In the rows, zero is written as 128.
A single turn carries every row of the set below to another of its rows. Some are shown first; where does it send the rows asked next?
sema: 189; 160; 95; 122; 153; 122; 182; 149; 141; 89; 130; 111; 157; 128; 132; 132; 109; 129; 121; 111; 161; 122; 137; 129; 94; 150; 132
gusal: 158; 167; 115; 136; 132; 122; 181; 152; 150; 89; 129; 128; 169; 134; 167; 124; 122; 115; 101; 107; 131; 123; 143; 133; 141; 142; 124
mis: 142; 158; 87; 133; 126; 113; 173; 146; 139; 89; 119; 119; 123; 120; 149; 141; 117; 108; 98; 104; 139; 109; 148; 130; 132; 138; 131
Pegu: 145; 159; 117; 146; 131; 125; 136; 84; 101; 143; 79; 162; 151; 139; 128; 135; 108; 121; 110; 122; 143; 147; 130; 145; 123; 169; 109
ravik: 181; 159; 91; 114; 148; 121; 174; 139; 157; 82; 134; 106; 156; 143; 140; 138; 108; 113; 117; 105; 150; 118; 139; 119; 111; 153; 121
Devuk: 165; 174; 82; 130; 122; 113; 160; 151; 175; 89; 123; 121; 159; 125; 148; 124; 112; 114; 96; 128; 144; 132; 150; 138; 108; 143; 124
Tuduk: 155; 146; 114; 143; 128; 126; 163; 133; 144; 104; 107; 124; 144; 92; 148; 111; 134; 118; 80; 123; 162; 121; 153; 137; 145; 109; 110
pas: 141; 197; 101; 115; 123; 145; 114; 113; 144; 112; 118; 149; 150; 116; 149; 123; 98; 117; 113; 134; 169; 165; 107; 84; 103; 171; 133
dipu: 181; 134; 90; 133; 146; 123; 159; 122; 151; 100; 110; 101; 137; 107; 111; 128; 109; 118; 99; 125; 170; 121; 148; 130; 105; 112; 112
gupiv: 164; 133; 118; 132; 146; 128; 170; 127; 137; 89; 121; 106; 141; 130; 144; 131; 121; 108; 100; 97; 143; 112; 136; 103; 142; 113; 111
gitu: 160; 168; 102; 145; 136; 176; 122; 114; 106; 94; 103; 119; 169; 109; 139; 128; 124; 115; 160; 153; 154; 160; 102; 124; 106; 117; 140
lali: 148; 157; 99; 140; 139; 142; 123; 107; 120; 117; 86; 125; 142; 114; 116; 165; 114; 100; 114; 123; 128; 169; 83; 112; 94; 129; 129
topem: 150; 187; 106; 113; 133; 185; 117; 109; 120; 111; 103; 144; 159; 113; 165; 120; 128; 114; 135; 141; 188; 136; 121; 128; 147; 167; 120
sifa: 161; 174; 93; 123; 117; 134; 135; 82; 108; 93; 111; 129; 159; 110; 148; 104; 143; 109; 155; 137; 162; 162; 108; 97; 92; 149; 124
ker: 171; 177; 86; 132; 124; 118; 172; 154; 159; 89; 126; 122; 162; 102; 147; 112; 120; 125; 108; 136; 160; 133; 150; 146; 102; 140; 134
luzop: 139; 150; 118; 141; 138; 153; 143; 81; 117; 114; 95; 122; 159; 116; 124; 169; 115; 94; 134; 123; 124; 156; 99; 140; 146; 136; 120
Mogal: 175; 129; 121; 134; 158; 132; 174; 127; 125; 105; 112; 113; 138; 117; 132; 130; 121; 121; 94; 98; 163; 109; 139; 119; 137; 118; 108
dudo: 164; 183; 101; 123; 144; 175; 117; 135; 99; 102; 103; 134; 149; 119; 151; 126; 126; 122; 141; 130; 171; 150; 92; 95; 96; 148; 140
kigik: 171; 139; 84; 127; 138; 118; 151; 126; 162; 89; 117; 100; 131; 120; 125; 130; 110; 105; 93; 117; 156; 120; 144; 109; 108; 115; 110
davup: 131; 180; 99; 108; 129; 150; 129; 96; 133; 128; 94; 147; 140; 117; 146; 159; 115; 97; 105; 117; 157; 142; 112; 134; 147; 188; 114
moz: 161; 155; 109; 140; 152; 178; 123; 114; 100; 125; 73; 131; 160; 123; 132; 161; 130; 109; 127; 130; 146; 145; 99; 155; 129; 138; 118
mefi: 132; 189; 120; 115; 121; 157; 134; 86; 143; 110; 126; 146; 167; 119; 158; 126; 100; 110; 131; 133; 166; 152; 124; 114; 155; 177; 125
guza: 158; 159; 104; 156; 148; 164; 117; 121; 96; 118; 85; 132; 146; 126; 116; 150; 96; 124; 134; 141; 145; 154; 105; 131; 96; 123; 141
bogi: 188; 151; 111; 129; 144; 127; 159; 131; 172; 89; 125; 108; 178; 135; 141; 115; 116; 113; 97; 120; 149; 134; 140; 112; 117; 118; 103
tesiv: 163; 151; 105; 146; 133; 128; 135; 93; 92; 122; 76; 136; 156; 121; 128; 136; 145; 107; 127; 122; 129; 164; 94; 123; 91; 136; 113
sugit: 152; 181; 97; 109; 132; 155; 133; 101; 126; 89; 124; 119; 156; 110; 147; 137; 125; 100; 150; 124; 157; 163; 84; 84; 107; 156; 136
Koz: 144; 162; 109; 146; 135; 173; 117; 95; 117; 127; 84; 140; 156; 121; 129; 144; 98; 117; 128; 152; 162; 140; 135; 165; 147; 141; 122
Nad: 146; 176; 106; 124; 144; 173; 112; 116; 109; 136; 86; 155; 137; 132; 142; 142; 101; 124; 110; 131; 179; 130; 127; 137; 137; 173; 121
zime: 147; 146; 105; 152; 122; 129; 145; 67; 98; 121; 83; 135; 156; 121; 121; 140; 124; 106; 141; 135; 133; 152; 124; 156; 121; 141; 115
ridaz: 145; 180; 106; 121; 114; 131; 136; 71; 117; 116; 113; 154; 153; 127; 148; 104; 105; 121; 140; 137; 177; 143; 143; 118; 125; 183; 119
vis: 145; 159; 95; 134; 128; 116; 175; 146; 128; 99; 119; 128; 119; 102; 144; 126; 114; 123; 97; 110; 164; 106; 156; 136; 132; 139; 135
luze: 160; 185; 105; 116; 123; 131; 126; 97; 110; 117; 107; 158; 153; 127; 156; 99; 127; 123; 124; 124; 174; 155; 114; 86; 95; 177; 118
ditu: 148; 173; 101; 117; 119; 136; 134; 80; 116; 129; 86; 156; 157; 121; 151; 125; 141; 105; 116; 128; 164; 143; 129; 145; 135; 186; 99
gino: 163; 172; 118; 133; 136; 127; 185; 160; 133; 95; 127; 134; 162; 113; 167; 113; 132; 129; 102; 107; 154; 121; 141; 133; 134; 146; 130
Fof: 200; 148; 114; 131; 153; 131; 168; 137; 157; 96; 119; 108; 181; 119; 133; 116; 128; 124; 104; 121; 160; 136; 133; 130; 106; 119; 108
mifep: 149; 168; 121; 147; 132; 147; 129; 97; 128; 100; 118; 124; 171; 116; 128; 132; 97; 113; 141; 139; 135; 179; 94; 92; 102; 119; 139
sare: 148; 148; 107; 148; 121; 118; 157; 139; 155; 96; 111; 121; 144; 111; 151; 117; 125; 108; 77; 121; 137; 126; 147; 123; 139; 105; 112
Navi: 159; 159; 111; 151; 128; 127; 137; 87; 92; 106; 105; 137; 154; 126; 126; 115; 111; 122; 149; 132; 142; 165; 109; 96; 81; 132; 134
Zudot: 128; 165; 122; 147; 127; 144; 124; 93; 134; 138; 88; 151; 154; 124; 127; 152; 88; 111; 97; 133; 136; 159; 122; 140; 143; 150; 118
Tupup: 146; 190; 101; 129; 127; 171; 111; 115; 117; 106; 115; 144; 147; 117; 149; 110; 94; 130; 141; 153; 187; 145; 127; 105; 114; 152; 144

Nad goes to topem
ker goes to sema
ravik goes to bogi
Now find these:
luzop goes to Zudot
luze goes to sifa

A single turn carries every row of the set below to another of its rows. Some are shown first; where does it send the rows asked next?
Lamit: 148; 178; 130; 113; 127; 151; 146; 133; 138; 121; 177; 104; 139; 119; 143; 153; 144; 83; 98; 139; 162; 102; 146; 142; 157; 117; 120; 119; 148; 130; 139; 152; 143; 131; 169
nadot: 141; 144; 144; 159; 107; 130; 144; 113; 166; 117; 140; 106; 151; 150; 86; 150; 142; 119; 100; 149; 151; 119; 149; 124; 130; 108; 162; 89; 120; 147; 127; 171; 138; 98; 144
vateg: 136; 124; 117; 159; 145; 134; 157; 117; 194; 115; 160; 113; 137; 136; 143; 139; 124; 99; 117; 139; 155; 121; 129; 95; 154; 114; 172; 101; 156; 132; 150; 132; 150; 105; 151
gik: 144; 141; 119; 130; 137; 134; 169; 165; 124; 146; 138; 127; 134; 132; 138; 129; 118; 118; 63; 138; 143; 149; 103; 139; 130; 98; 135; 132; 145; 145; 98; 138; 135; 135; 108
luduz: 137; 155; 132; 127; 85; 126; 154; 118; 189; 93; 135; 93; 123; 125; 131; 160; 110; 118; 85; 122; 136; 107; 124; 150; 120; 126; 155; 129; 178; 168; 122; 156; 107; 119; 167
gis: 143; 171; 124; 112; 108; 154; 154; 129; 125; 98; 169; 123; 126; 93; 134; 151; 145; 108; 101; 149; 161; 156; 130; 123; 164; 134; 127; 127; 125; 129; 154; 131; 134; 100; 141
feret: 157; 170; 130; 109; 113; 147; 146; 120; 139; 112; 167; 121; 129; 98; 158; 164; 163; 102; 106; 131; 154; 128; 143; 123; 158; 114; 104; 132; 142; 151; 134; 112; 127; 132; 152
nobe: 134; 170; 127; 101; 127; 150; 180; 116; 152; 98; 145; 122; 144; 116; 129; 113; 96; 120; 147; 134; 125; 145; 119; 112; 195; 114; 114; 116; 165; 169; 124; 151; 137; 117; 138
Sur: 147; 145; 148; 138; 113; 165; 194; 146; 147; 120; 126; 123; 147; 135; 116; 127; 109; 92; 94; 149; 146; 92; 118; 160; 166; 79; 147; 147; 153; 162; 104; 139; 120; 113; 179
Tibi: 142; 138; 157; 132; 113; 123; 179; 139; 128; 147; 113; 136; 137; 97; 118; 133; 92; 103; 125; 111; 147; 127; 148; 118; 163; 86; 140; 144; 162; 150; 103; 139; 116; 121; 145
rakav: 155; 152; 145; 106; 125; 154; 164; 125; 123; 115; 163; 129; 131; 125; 143; 136; 99; 129; 135; 147; 124; 103; 103; 102; 163; 117; 128; 116; 179; 175; 126; 157; 166; 140; 144
Gato: 141; 124; 142; 140; 120; 149; 207; 135; 135; 126; 123; 120; 127; 110; 154; 151; 111; 114; 114; 130; 142; 97; 127; 118; 154; 92; 143; 143; 159; 178; 102; 112; 146; 142; 167
baf: 112; 168; 131; 146; 123; 147; 214; 136; 141; 108; 120; 126; 118; 103; 125; 145; 80; 120; 115; 157; 152; 130; 134; 131; 183; 91; 165; 127; 148; 178; 121; 134; 140; 106; 148
setup: 158; 171; 154; 163; 119; 102; 122; 114; 189; 132; 137; 137; 132; 134; 135; 157; 130; 128; 121; 161; 170; 118; 119; 105; 149; 83; 151; 105; 158; 156; 130; 142; 127; 132; 152
Zon: 123; 161; 102; 129; 147; 131; 173; 157; 140; 143; 145; 137; 120; 133; 139; 134; 112; 119; 72; 135; 148; 151; 110; 139; 151; 87; 142; 131; 152; 161; 109; 129; 129; 132; 100
revu: 129; 157; 132; 129; 99; 120; 165; 122; 184; 94; 131; 93; 92; 114; 132; 150; 90; 114; 98; 133; 141; 123; 115; 144; 137; 137; 161; 125; 165; 149; 150; 176; 133; 119; 153
pugu: 144; 156; 106; 149; 136; 150; 180; 149; 145; 126; 138; 118; 130; 126; 159; 114; 120; 113; 56; 167; 142; 133; 120; 138; 140; 99; 124; 118; 158; 170; 88; 137; 130; 136; 117
Kadu: 134; 169; 131; 93; 116; 161; 184; 124; 145; 94; 145; 113; 161; 145; 107; 127; 114; 124; 132; 136; 121; 128; 102; 141; 178; 105; 116; 121; 146; 174; 120; 154; 138; 118; 155
Puniz: 159; 157; 156; 124; 101; 116; 141; 123; 187; 108; 142; 105; 111; 109; 137; 162; 88; 109; 93; 115; 132; 132; 127; 142; 138; 126; 160; 134; 178; 155; 138; 154; 111; 109; 134
mon: 140; 138; 118; 106; 107; 163; 172; 125; 112; 104; 161; 136; 141; 133; 108; 140; 111; 132; 117; 146; 107; 107; 118; 104; 145; 111; 127; 112; 175; 171; 143; 150; 147; 117; 148
Gafip: 143; 150; 147; 182; 127; 127; 164; 123; 174; 125; 134; 124; 171; 136; 83; 151; 135; 124; 111; 151; 157; 118; 121; 118; 125; 106; 168; 98; 132; 147; 115; 161; 143; 123; 139
Nure: 159; 153; 149; 130; 87; 134; 148; 114; 195; 93; 140; 112; 94; 109; 151; 136; 109; 110; 92; 136; 141; 122; 104; 144; 144; 136; 155; 145; 173; 160; 131; 155; 108; 111; 146
fev: 159; 150; 150; 184; 122; 135; 162; 104; 197; 114; 133; 142; 155; 111; 120; 135; 149; 125; 121; 152; 157; 139; 121; 102; 151; 110; 155; 114; 138; 169; 102; 125; 122; 118; 118
dufen: 145; 125; 142; 136; 103; 158; 192; 142; 116; 121; 131; 149; 129; 109; 99; 147; 101; 114; 94; 141; 128; 131; 136; 127; 156; 89; 163; 142; 147; 163; 131; 120; 121; 87; 136
nokod: 132; 209; 122; 119; 121; 148; 145; 132; 137; 104; 180; 119; 137; 105; 143; 163; 126; 111; 101; 162; 181; 128; 138; 132; 168; 123; 145; 111; 153; 143; 137; 142; 131; 107; 156
Bugir: 125; 158; 97; 143; 132; 149; 176; 150; 145; 133; 136; 129; 118; 129; 132; 96; 120; 102; 59; 159; 145; 136; 125; 146; 149; 96; 126; 121; 150; 155; 103; 157; 122; 126; 112
Soked: 135; 183; 119; 114; 111; 126; 141; 131; 120; 120; 161; 118; 146; 94; 125; 167; 133; 109; 105; 134; 159; 135; 160; 118; 142; 114; 114; 112; 150; 127; 147; 140; 127; 120; 159
vov: 117; 160; 98; 140; 127; 134; 168; 147; 130; 142; 138; 146; 102; 124; 134; 116; 121; 123; 70; 151; 154; 139; 122; 131; 144; 96; 136; 123; 153; 167; 104; 151; 126; 134; 100
bidev: 146; 157; 165; 151; 95; 152; 183; 135; 125; 123; 118; 143; 108; 101; 128; 111; 100; 116; 112; 171; 168; 106; 119; 132; 171; 104; 152; 141; 150; 167; 96; 164; 131; 118; 153
Vifik: 143; 132; 127; 187; 149; 139; 172; 117; 194; 122; 146; 127; 154; 121; 113; 130; 123; 96; 113; 151; 145; 116; 134; 99; 147; 110; 164; 100; 153; 136; 139; 145; 149; 118; 132
vuk: 141; 161; 118; 137; 133; 127; 173; 156; 138; 139; 124; 114; 143; 126; 148; 122; 119; 122; 70; 145; 149; 147; 117; 138; 133; 95; 117; 121; 151; 158; 76; 143; 126; 145; 119
Laseb: 130; 127; 127; 177; 112; 134; 170; 107; 185; 120; 128; 149; 139; 129; 88; 128; 168; 116; 121; 138; 150; 121; 115; 112; 137; 102; 147; 122; 125; 150; 131; 144; 127; 130; 136
bupo: 164; 139; 152; 156; 137; 138; 164; 111; 195; 106; 144; 105; 121; 140; 141; 151; 139; 109; 115; 157; 145; 139; 111; 121; 169; 110; 154; 105; 111; 153; 148; 132; 166; 117; 135
Lud: 147; 169; 141; 93; 109; 143; 157; 120; 147; 115; 145; 140; 153; 133; 108; 119; 115; 118; 141; 122; 124; 130; 111; 128; 180; 93; 106; 132; 169; 171; 118; 151; 113; 122; 146
Visur: 158; 131; 152; 174; 144; 139; 176; 120; 193; 120; 143; 133; 137; 131; 114; 142; 146; 109; 124; 143; 152; 132; 92; 120; 159; 110; 163; 123; 116; 147; 134; 135; 158; 131; 122
vuda: 138; 123; 126; 149; 94; 127; 146; 113; 174; 115; 129; 132; 135; 150; 98; 134; 168; 119; 114; 140; 157; 126; 106; 115; 133; 101; 145; 122; 120; 132; 142; 145; 123; 115; 164
tugo: 147; 151; 149; 159; 108; 126; 132; 95; 190; 117; 144; 133; 132; 119; 139; 134; 151; 128; 126; 139; 169; 138; 143; 94; 158; 114; 157; 109; 144; 171; 101; 131; 113; 104; 123
nisu: 161; 163; 149; 113; 97; 161; 148; 123; 115; 110; 161; 143; 148; 123; 116; 125; 103; 136; 120; 163; 125; 111; 113; 107; 154; 117; 129; 111; 181; 178; 113; 165; 133; 111; 138
vezam: 146; 129; 144; 122; 93; 124; 167; 115; 180; 96; 129; 83; 101; 109; 146; 152; 112; 115; 101; 107; 130; 129; 118; 136; 128; 145; 149; 136; 153; 155; 130; 157; 133; 126; 145
toku: 136; 186; 132; 113; 98; 156; 148; 120; 128; 104; 166; 119; 121; 109; 141; 144; 167; 114; 106; 151; 182; 120; 126; 139; 160; 132; 122; 129; 125; 149; 120; 151; 134; 127; 160
nis: 145; 159; 145; 181; 139; 118; 146; 116; 193; 138; 146; 155; 144; 130; 110; 152; 133; 115; 122; 148; 163; 106; 117; 108; 147; 85; 166; 112; 161; 160; 128; 140; 131; 137; 133
Tur: 139; 154; 138; 123; 76; 125; 157; 116; 177; 88; 131; 112; 98; 118; 122; 172; 115; 133; 88; 126; 129; 135; 113; 147; 127; 127; 157; 138; 154; 176; 141; 147; 109; 110; 142

vuda goes to setup
vuk goes to pugu
Now find these:
baf goes to dufen
Visur goes to Gafip
Lamit goes to toku
vezam goes to luduz
nisu goes to nobe

